In the data rows, the value 128 means zero.
Here is a table of points, one per row:
[ 12 143 126 153 111 116 129 106 176 175  97 137 134 137 134 112 124 112
 111 189  81  75 125 185 134 142 126 130 142 116 131 143]
[125 156 116  84 137 144 120 141  85  20 112  96 146 100 135  22 118  87
  92 149 147 144 136 150  98 194 143 116 108 158 112 198]
[ 54  87  80 117 101 117 144 132  71 154 128 148 156 130  98 161 112 102
  10 132 135 173  93 187 118 156 105  76 138 147 148 179]
[131  88 189 159 133  96 133 187  99 202 164 102 154  74 134 132 124  84
 137 107 113  91 101  73 165 146  75 140 153 125 124 108]
[ 97  84 142 148 140 148  50 125 119 110 128 204 141 145 114 163 111 101
 128  64 170 172 127 126 108 155 150 157 192 128 173 166]
[131 119 139 137 214 172 156  95 111 161 159 150  81  67  79  72 107 189
  91 134 173 117 119 135  77  58 145 167 135 130  91  71]
[161 134 135 143 116  96 170 136 117  76 153 115  19 146 183 179 152 130
  82  46  74  22 131  99 153  67 210 106 119 101 103 188]
[ 71 116 158 123 107 123  71  84 159 178 119 142  88 190 198 102 137 139
 145 114  90 161 119 168  93 131 200 203 100  97 152  96]
[ 81 113 169 169 158 133 141 157 127 115 154 164 106 157  61 128  67  98
 117 182  83 139  80 112 119 144 139 177  37  81   0 183]
[144 161  69 133 127 182 105 133 108 126 137 141 151  81 122 156  77 162
 166 149 224  15 104 130 131 143 184 131 147 138 144  76]
[166 172 112 135 170  16  85  70 115 216 176 107  75 181 153 141  69 141
 148 175 195  96  89 133  64 156  82 110 117 125 122 124]
[ 80 169  52 137  74 103 127 199  68 151 135 104 181  95 173  95  96 119
 194  83  84 108 108 158 183 147 129 117 159  76  67  78]
[138 232 160 133 201 168 100 143  49 111 109 201 164 195 117 114 123  83
 144 123 136 145 170  84 118 178 133 117 149 145 140 141]
[128 173 170 132 176 171  94  77 140 162 190 117 122 209 100 120 141 108
  73 106 114 167 169 123 146 147 161 142 156  92 115  87]
[143  73  69  93 163 128  89 151 162 124 133 137  36 151   0 146 134 150
 166 159 121 109 136 144 126 118 124 125 172 178 114  92]
[100  82 133 213 120 196 134 135 103 154   0  45 161 157 119 107 122  97
  52 161 140 154 148 135 114 111 127  81 179 103  79 136]
[158  90 162 107  55 175 128 172 130 131  93 117 145 254 135 102 147 143
  85 112 154 120 122 175  86 175 133  91 103 157 163 108]
[127 126 132 113 152 138 165 110 120 162 109 156 146 144 113 192 179 129
 187 144 158 212  90 135 138 200 176 147 122 228 132 100]
[106 160 139 167 177 139 101 146 174 137 142 102 163 154 166 187 119 115
 106 190  95  55 159 200  71 137 111  47  64 158 109 157]
[121 141 147 138 118  84 255 117 125 110 181  87 108 102 130 142 132 120
 105 127 125 156  92  70 152 127 127 122 229 120 200 119]
[143 192 120 163  63 103 137 175 207 157 131 173 149 118 144 119  97  71
  97 169 111 137 157  89 174 100 117 223 118 153 120 160]
[170 118 149 109  89 174  39 148 112 146 143  63 137 157  73 121  73  94
 132  89 142 128 157 150 172 140 157 201  73 183 186 112]
[123  93 174 111 145 107 146 205 135 192 154  88 174  78 157 115 127 140
 104 137 137 141 111  93 121  96 118  90  37 118 125  81]
[ 61 206 113 152 123 128 183 153 133  93 120 112  87 157 149 151 236 114
 198 180 196 128 137 132 121  99  75 145 144 204 100 127]
[112 185 144 125 101  87 130  93 104  94 189 105 123 130  78 132 147 175
 103 146 128  92 139  44 181  72 151  61 101 111 117 105]
[130  80 195 111  59  95 173 121 130 131 123 132 123 107 127  88 175 116
 188 146  94 119 144 116 188 150 145 107  34 113 149 188]
[166 156 166 101  80 140 150 151 107  79 115 158 155 100 101 134  65 138
 204 122  81 134  94  56  88 134 123 125 125 126 157 115]
[116 123  74 130 101 103 130  38  91  93  94  93 169 116  74 142 162  47
  75  81  88 159 123  67  61 141 140 107  85 164 112  83]
[141 154 116 100 127  96 116  11 133 141 131 120  95 159  86 159  96  62
 130  92 116  84 130 150 122  97 112 159 140 133 147  65]
[167 177 107 119  62 137  73 123  77 114 162 129 154  98 122 168 211 147
 177 173 103 182 143 147 146  78 150  75 147 142  78 150]
[118  90 130 128 177 206 103  89 145 137 161 255  88 146 157  97 142  69
 129 102 139 183 127 134 243 100 164  74 100 113 104  53]
[ 93  47 148 114 147  75 151  78  73 111  64 114 121 114 130 121 159 124
  75 182 144 105 136 163 202 170 121 180 138 173 113  83]
[192 124 107 185 157 141 189 111 159 103 105 124 113  78 175 186  95  85
 116  72 206 213  52 177  96 182 149 140  99 140 117 182]
[155 128 126 123 112 123 150 135 101  88 168 144 137 127 131  95 157 166
 103 100  86  48 114 141 153  88 145 143 169 181 117 174]
[255 118 153 167 147 106 110 169  81 155 144  83 125  72 155  83 186  94
 148 170 134 120 161 146 157 155 108 136 171  78 101 114]
[146 109 121 130 127  75 158 112 162 184 153 152 234 167  94 138 208  84
 170  94 180  67 138 110 116  61 159 159 161  42 110 201]
[140 123 125 139  84 117 159 134 111 123 173 139 161 125 105 131 135 179
 182  55 108 146 133 175 190 160   0 125 111  56 133 161]
[ 93  25 145 169 164 137  41 106 116 112 164  84 115 168 150 171  71 156
 167 154 135 176 125  63 199 159 156 120 189 137 140 187]
[139 147 157 131  83  80 134 179 117 176 167 160  65  34 171 107 132 129
 120 132  67 130 165 197  72 139 141 106 171 113 143 152]
[ 48  66 167 108 132  85 115 177  84  14 110 142 148 160 138  65 150 126
  90 127 147 116  84 139  69 163 102 119 157 139  90 102]
[103  85 124 140  55 121 116  85 142 112  92 134 132  97 167 173  94 204
 122 111 193 155 255  90  96 165 122 126 116 162  89 140]
[152 100  90 125 117 180 150  68 150 149 158 104  97 153 103  74  76  78
 187 112 195 102 173 192  74  86 115  58 114  99 131 117]
[ 93 141 142 139 170 166  38 145 207 156  64 120 105  65 176 148 176  97
 126  12  90 107 101 130 115 115  68 115 116 200  91 142]
[164 131 109 161 144 130 197 142 176 109 101 135 103 143 101 151  87 116
 151 116   0 132 156 143 129 167 107 134 170 159  92 119]
[137 118  57 122 165  90 168 255  73 152 152 160 104 164 144 164 141 114
 116 120 149 134 168  88 124   0 133 133  61 138 205 148]
[169 148  80  95 178  61  99 109  55 153  60 151 173  73 114 117 143 237
 117  99  88 170 146 148 170  50 151 120 106 101 107 156]
[127 155 202 129 182 156 142 150  78 109  82 104 100 107 117 182 148 142
 166 132  91 148 120  79 166  76 102 101 115  43 180 114]
[154  91 100   0 143 255 155  60 105 127 208 150 119 132 240 162 124 134
 102 162 110 115 115 106 101 134  71 123 142 143 101 122]
[116 145 141   0 139  92 139 173 181 150  72 100 117  97 138 118  61  90
 158 136 150 175 135 100 127 104 117 122 201  53 132 127]
[ 40 119 103 123 192 174 119 123 101 157 196  39 127 158 113 122 161 157
 182  88 108 159 150 148 105 191 199 188 112 112 186 131]
[152 149 140 116  82 115  87 138 107 113 170 112 171  87 100 131 156 168
  86 115  88 148 110  79  67  52 120 188 159 152 132 160]
[153 156 116 117 126 178 182 137 204 176  79 149 114 124  91 150 179 214
 139 123 127  94  83  93 100 213 136 122 118  95 102 166]
[ 94 160 102 176  88 177 152  93 139 155  88 177  76  52  71  75 137 145
 151 142 133 110 105  86  97 149 119 111 150 107 223 144]
Along one direction, these points spread out more than along any other. Take the direction at right angles to it along which they spread out most. Then take the direction at right angles to both along which they spread out most. Go by this last direction. How far along it is each point below, from 0 to 99? 50 is the average, and the first point above lies past it. One standard deviation of the points above along it is 16.
[149 116 107 152 159  79 128 172 223  98 136 157 144 107 148 158 117 139
  97  85 144 119 129 112  77 223 147  72 135 106 147   5] 66
[148 121 133 142 167 125 182  79 151 163  79 165 159 190 164  89  36 196
 150 100 169  74  96 135 144  80 103 132 141 182 145 122] 67
[145 130  76 176  97 129 106 123 207  66 115 149 166 122 182 173 102 135
 127 234 106 119 117 121 152  72 116 157 129 124 147  76] 60
[149 172 154 139  99  99 108 117 223 102 173  82 162 110 117  44 151 168
 145 107 135 181  85 152 178  51 161  54 128 208 131 161] 49
[135 139  90 105  85 116  69 126 147  80  79 111 114 166 115 139 158 156
  37 160 188 126  76 132 164 195 119 152 131  65 111 148] 48
[140 103  26 179  85 137 120 109 104 102  84 106  76 195 185  53 113 139
 131 142 150 158 126  63  96 157 114 141  93 132 150 122] 51
[141 141 255 127  92 131 159 152 105  80 109 119 128  76 131 174  91 140
 165 134 167 152 136 211 114  89 153 144 121  82 151  77] 46
[112 107 123 146 213 133 106 109 196  78 128 126 172 106 140 121 140 111
 105 207  77  87 162 188 145 136  84 221  60 121 200 171] 56
